Some points, each followed by its number:
[  7  65 -42  30 -36  96 -58 -46  75  12  61 -46 -23   5 -36  13  35  12 -48 -21  -9 -46  43  35] 0
[ -35   68   75   -4  -50   12  -46  -13  113   19 -110   25  -59   13 -127   84  -20  -13   20  -41  -69   55  -12  -54] 1
[ -51  -65  127   32   44   28    9   33  127  -11  -19  -40 -127   60  -25  -76  -23   58  -90   94   88   -7   65   30] 2
[ -61  126  -85  -13   39   49  124  114  -24   -4  -21 -127 -122 -127  -43  -93  -11 -125    8   45  -80   53 -127   39] 3
[ -88   31  -41  -94    1   -8  -55 -100  -25  105 -127  -62  -20   90  -82  -54   95   -5   22  -21    0   71  -17  -20] 4
[ 18   0 -15  -8  -1 -24 -12   1 -14  -9  20  11  14 -11  26  -9   9   2  12  -7  -9  -4  13  -2] 5
[ 10  -9 -42 -20 -12   3 -47 -16   0  -6   7  25   5  20  32   6   9 -24  -3 -27   8 -25  49  -5] 6
[ 76 -12 -15  53  -2  49  20   9 -13  -3  48 -33 -10  18  10  24  42  16  14 -14 -13 -17  -9   6] 7
[ 40 -36  -8  12  21  68  26 -29 -33 -19  22  12 -20  31  -8  19  19  51   9  -4  24   7 -21  11] 8
[  8  17  22  57 -31  68  36  48  38 -10 -13 -55  19 -24  -7  -4  40  16 -10  30 -66 -57  -1  13] 9
[ -81  -45 -100  -60   30   59 -127  -49   28  -23  -72  -45   -2  -13  -14   14   37  -58  -57  -28   40  -47   59   14] 10
[ 19  18  -1  -4  -9  19 -17 -15  17   2  17  -2  -4   6  -7  15   7  -9  -4 -18 -13  -8  17   6] 11
[  9 -14 -85 -15 -13  33 -70   5 -13 -37   2  11 -16 -44  68   9  19 -33  -8 -23   2 -34  92  25] 12
[ 29  51  21  17  -5 -61  34  54  15 -44  31   6  56 -96  50 -20 -22 -27 -11  79  -8 -23 -67  -9] 13
[ 65 -66 -21  77   9  20  63 -15 -78 -24  34  48  -1  15  24  67  18  86  21 -31  50   4 -56   6] 14
[-40 -51   6 -76  23 -13 -45 -11 -15   9 -43  34  27  43   7 -16 -16 -48   1 -35  44  12  41  -8] 15
[ -53   18   34 -108   20   28  -91  -31   36    3 -127   18  -16  120 -106  107  -59  -53   37  -29   46   61  -17   69] 16
[ -20  127   16  -16    3  -46  127   30  -33    9   17  -70  -60 -127  -11  -79  -54  -83  -10   57  -10   17 -127   43] 17
[ 53 -11  29  14 -16 -64  46  54  -3 -25   9  42 -17  14   6  25 -44  17   3  11  12  38  19 -19] 18
[-62 -17  11 -49  13 -10 -51  -3   2  22 -53 -38   0   9 -44  10  -6   3  15 -18  24  44   1   0] 19
[ 46  30 -22  -1  -1  49 -29 -21  41   0  16  14 -17  32 -41  15  15 -11 -13 -23 -10 -10  26   7] 20
[-12 -51 -24 -26   7 -33 -20 -26 -34  17 -17  34  43  25  20 -40  33  31  21 -27  24   2   8 -23] 21
[ 48  -6 -31   8  -1  -2 -17 -11 -31   4  37 -10   9  -1  24  11  36  17  24 -25 -21 -21  15   1] 22
[  72   58   37   45  -97  -39  -93  -67  119  115  -53   20  -39   93 -127   41  -53   23  -38  -73  -60   30  -10  -75] 23
[-41   8  -6   7  -7  62 -47 -32  67  19  -9   3   8  -3 -45  27 -23  -3 -27  -8 -30 -23  20  28] 24
[-71  38  93 -32   5  54  26 -23  66  -7 -64  -7 -73   6 -50  -5   8  19 -30  52  -7  -1  34  -6] 25
[ 16   9 -33  -9  -3  21 -35   0  12 -21   7  -1  -3 -23   3   6  12 -17  -4 -12 -16  -6  44  26] 26
[ 38   5   8 -12 -11   8  -9  -6  27  -2   3  29 -16  36 -22  14  -1   8   4 -10  -1  10  19  -9] 27
[ 26 -18  34  16   6   1  49  33  -4  -4 -11   8 -33   5   6  14 -28  29 -18  24  26  29  11  14] 28
[ 48 -13   4  48  13  29  24   3 -24  -9  35  -5  -7  12   9  40  31  38  10   7  21  -9 -19  15] 29
[-15  50  -9  91 -40  24  52  93  18  26  12 -13  60 -80  38   1  -6 -50   7  49 -66 -97 -46   4] 30
[ 67 -39 -10  47  15 -19  36 -25 -68 -27  75  29   1   6  44  64  27  52  40 -13  38   5 -23  -7] 31
[ 18   5 -11  28 -12  11  -3  20  10  17  14 -24  19 -36  27   4  27  13   9  -5 -37 -61   0   6] 32
[ 43 -31 -15  34  15 -46  42   8 -48 -47  56  54  11  22  25  42  -3  39  32  -8  39  22 -18 -18] 33
[ 17 -52  -9  -3   9 -25  10  -1 -25  -3   7  32  13  16  14 -16  -9  29   8 -20  35  14   5 -10] 34
[ 12  -1  16   9  13 -17  67  73 -10  -7 -28 -43 -26 -39  -2 -16 -39  -7 -24  48   0  32  -7  19] 35
[-20 -32 -61 -28  -8  10 -46 -13 -34 -26  -8  17   5  -9  72 -13  27 -53  -4 -14  21 -25  93  -3] 36
[ 13   5 -19  -4  -3 -25 -13   6 -11 -15  22   2  10 -19  28  -7  17   2  14   5 -13 -12  13  -2] 37
[-38  21  -8  43 -32  79 -17 -27  30   2  27 -71 -33 -33   5   4  34  -6 -40   0 -29 -79  20  45] 38
[  66   76    6  -17  -76  -81   69   -5  -15   -5  116   20   51 -123   53 -125  -82  -93  -23   76   22  -51  -51  -18] 39
[-108    3   39  -59    2   -3  -99   -4   -2   77 -116  -64    9   10  -84   32   22   29   45  -35  -11   78  -37    4] 40
[-34 -48 -23 -53   5  -8 -57  -3 -27 -12 -33  43  17  19  43 -18   6 -45   3 -25  34  -5  73 -20] 41
[ 44   6 -11  27  -1  43  12   1 -11   8  34 -45  -6  -4  16  11  38  16  16   5 -33 -34  -4  13] 42
[  20  -25  -10  -53  -22  -71   28 -122  -31   17   16    6  -37  -30   20  -67   47    9   27   36   51   28   27  -16] 43
[-58  12 -21 -40  20   8   8 -30 -15  48 -63 -61 -16 -23 -45 -55  22 -47  -4   9 -15  32 -31   6] 44
[-28 -56  23 -79  21 -31 -38 -15   4  23 -32  32  21  63 -18  -8 -51 -38 -11 -38  44  34  19  -5] 45
[-40 -24 -89 -36 -18  -3 -90 -10 -47  -9 -47 -12  -4 -26  70 -10  46 -21   1 -21  17 -17 110 -24] 46
[ 34 -53 -17   0  10 -43  15   8 -30 -25  28  54  18  32  14  -1 -16  30  14 -20  41  17   2 -23] 47
New points follow, each followed by the numbers of its five nearest points above, nearest first.
[-127   12   32  -77  -78  -16 -127 -127  -30  127 -127 -118    0  126 -119  -18  127   55   10  -77  -45  127  -42  -51] : 4 40 19 44 1
[ -65   36   21   41   29   13  -35   77   -2   47  -96 -104  -46  -68  -48    8   -4  -22    5   10  -66   35  -97   28] : 44 35 19 40 9
[-21  15  55 -77   1   0 -55 -18  49  11 -99  22 -30  98 -99  92 -75 -42  35 -30  18  71 -19  40] : 16 19 45 1 40
[-30 -18   3 -28   9  -9  -4  23   1   6 -26 -20  -3 -17 -24 -12 -24 -16   2   2   3  29   0   1] : 19 5 11 37 26
[   2   43   77  100  -25   86   42   63   83   -3    0  -51   77  -59  -20  -10    8   -6  -22    7 -110  -90  -19   37] : 9 30 32 38 42
[ 46 -12  11 -22 -27 -25 -18   1  18   3  -2  47 -26  65 -25  16 -11   7  -1 -23   2  20  21 -20] : 27 11 34 20 47
[ 56  -2   0  50   6  26  33  -7 -36 -23  55   0   2  16  17  45  20  18  13  14  20  21 -20   8] : 29 7 8 31 33
[ -23   90  -49  -36   21  -39  103   70  -57  -48   43 -126    2 -127  -34 -127  -47  -89    6   90  -25   11 -127    4] : 17 3 13 35 39
[-14 -48 -27 -44   1 -26 -41  -3 -25 -11 -12  70  27  25  56 -20  -2 -25   1 -22  28   1  60 -22] : 41 6 15 36 21
[ 13  29  20  34   4 -31  12  60   2 -50  26  -1  53 -68  56  38  10 -15   3  79   8  -2 -66   6] : 13 37 5 32 35
[ 12  59  24  19 -21   1  47   3  18  24  23 -29   2 -76  30 -35  10 -24   6  35 -41 -55 -21  20] : 32 42 9 37 13
[ 42   3  17  54   7  40  32   4 -25 -15  29  -9 -12  10  17  44  29  33  -5  25  26   8 -25  12] : 29 7 8 42 28
[ -3 -89 -47 -33  12 -60  33 -45 -68  12 -25  65  97  63  14 -56  57  77  28 -24  50  12  -5 -25] : 21 34 47 33 5
[-54  30  35  31 -12  84 -14 -31  49  10   6 -68 -27 -16 -13  -4  25  14 -50  18 -38 -68  24  48] : 38 24 9 0 11
[ -26  -10  107   62   63  -29   -4  112   72    5 -112  -59  -60  -98  -76   60  -25  -51   20    6  -10   26  -59   26] : 35 19 28 1 25
[ -60  127 -123  -48   43   87  107  122   -6  -11  -10 -127 -127 -127  -54  -94   -9 -126   46   36  -98   96 -127   47] : 3 17 44 35 30
[ 40  -4  32  27  -6 -53  46  68 -11 -53  24  37   0 -16  37  40 -25   0   6  40   9  38   0  -7] : 18 28 33 35 47
[-55  44  37 -26  -3  82  45 -20  14 -20 -55  11 -53  19 -29  -8  32  20 -13  59  -9  -2  31 -11] : 25 27 11 28 24
[-35 -47  38 -18  39 -20  38  60  14  43 -49 -39  15 -13 -28 -53 -49   6 -24   3  21  48 -29   6] : 35 28 19 44 34
[114  56 -10   8 -92 -48 -82 -83 105 127  48  27  -6 127 -77  51 -49  52 -33 -73 -26 -11  -2 -55] : 23 20 27 11 0
[  2  -6 -54   1 -10  32 -57  19  16 -11  -2   2  -7 -50  11  22  -2  -4 -15  -3 -25 -31  43  36] : 26 12 11 6 37
[  8 -52  34 -55   1 -44 -47 -34  29  59 -19  48   7 102 -35  -9 -70  -4 -23 -51  43  43  -6 -14] : 45 15 27 34 19
[ 17  48  54  20  -4  33  53  46  37  -8  -8 -63  11 -72  -2  -9  -2  11 -16  40 -49 -28 -51  29] : 9 35 32 42 13
[-75 -75  54 -11  10  -2 -14 -20  13  54 -70 -15  28  36 -50 -65  23  50 -23 -27  36  44 -50 -18] : 19 21 45 44 34
[ 35  -6 -96 -26  -8  54 -92  -7  27  -7   8  26 -17 -31  29  30  -5   3 -23 -40  -1 -46  75  44] : 12 26 6 36 20
[  22   47   20  -20  -12  -47   67   17   -7  -35   36  -34   21 -118   26  -70  -28  -37    6   79  -18  -27  -63   -1] : 13 39 35 17 37
[ 52  -3   5  67  -9  36  37  16 -25 -27  33   3 -15  15  10  54  31  33   3  16  30  25 -21   1] : 29 7 8 28 31
[ -58   81   95   28  -49   35   -9    9  127   11 -127   35  -88  -26 -127   81   -1   -9    8  -69 -109   33    6 -117] : 1 25 23 24 27
[117  34 -17 -24 -84 -43 -85 -69  94 125  61  52   2 127 -64  66 -70  68 -23 -79 -23  -8  -2 -39] : 23 27 20 11 24
[-61  46  90 -22  13  44  22 -25  44   2 -33 -23 -60  14 -32  -9  10  26 -37  68   0  -6  23  26] : 25 28 24 11 27
[  3   1   4  -2  17 -18  52  39 -24  -4  -6 -39 -17 -36   5 -12 -25  -1  -1  38   7  29  -6  11] : 35 28 37 5 18
[ -52   36  -22    8   63    4  103  127   -8    8  -66 -127  -55 -127  -65  -87  -21  -96  -13   29  -59   42 -127    0] : 3 17 35 44 30
[-60 -56  77  -4  42 -25  -5  54  64  33 -57 -43 -31 -12 -46 -22 -45  -4 -24   0  45  48 -18   5] : 19 35 28 45 44
[ 27 -52   7  11  14   6   8   4  -8 -11   8  26 -24  17  -8  -2 -16  31   8  -4  44  23  15 -11] : 34 47 28 27 8
[ -9 -42 -29 -49  -3 -30 -50  -3 -35 -29  -3  59   8  29  69 -25   3 -38   1 -29  29  -8  64 -25] : 41 36 6 15 21
[-57  11  -1  97 -27 100 -19 -35  72  27  11  16  49 -16 -29  24 -33  -1 -45  -8 -63 -63  25  48] : 24 38 0 9 11
[ -4 -38 -37 -42  22 -73   3 -27 -65   4   7  41  67  36  48 -48  41  34  35 -12  27   2  28 -36] : 21 34 47 5 37
[-42  16  89 -16  12  36  32  -7  55  -1 -50  -6 -71   9 -34 -13  -6  28 -30  52  18  10  30   7] : 25 28 27 11 35
[ 44 -20  26 -10 -18 -21  -7   4  15  -2  -5  43 -36  50 -28  10 -15  10   1 -13  17  28  22 -18] : 27 34 18 28 11
[-84 -41 -59 -48  30  59 -86 -38  33 -20 -53 -29  -2 -21 -26  11   9 -53 -30  -6  23 -16  45  21] : 10 24 19 26 41
[ 31 -14  35  23   1 -21  33  33  -2   1 -10  20 -33   1  -6   4 -33  25  -6  21  26  28  11  12] : 28 18 34 27 35
[-68 -30  41 -53  52  14 -41   2  37  21 -89 -10   1  15 -74  16 -36 -53  12  -2  34  38 -27  26] : 19 45 15 44 40
[-87  61  41 -30 -14  66   5 -24  39 -19 -88  15 -63   4 -56 -28  44   3 -30  74 -11 -15  44 -11] : 25 24 44 11 19
[  21   65   12   -7  -59   18  -86  -66  118   74   15   21  -13   66 -101   70  -45   48  -12  -43  -44    4    9  -19] : 23 24 20 1 27
[-127   -7   54  -84  -11  -35 -104  -30  -52  122 -127  -69   68   33  -97   12   76   55   46  -70  -17   82   -7  -45] : 40 4 19 44 21
[  2  13  24  -3  17  79  28 -32  -6  -9  14  -8 -43  37 -15   7  26  35 -11  33  17  -6   4  15] : 8 29 11 27 42
[ -76  102   38  127   38   92   87   50  -26   23   10  -47   39  -53   72   -8  -71  -94  -75   47 -127 -107  -63   58] : 30 9 38 32 13
[-49 -13   3  16  14  55 -39 -33  48  11 -25   5  36  -2 -38   8 -23 -38 -35  -9 -24 -27  16  21] : 24 11 26 20 6
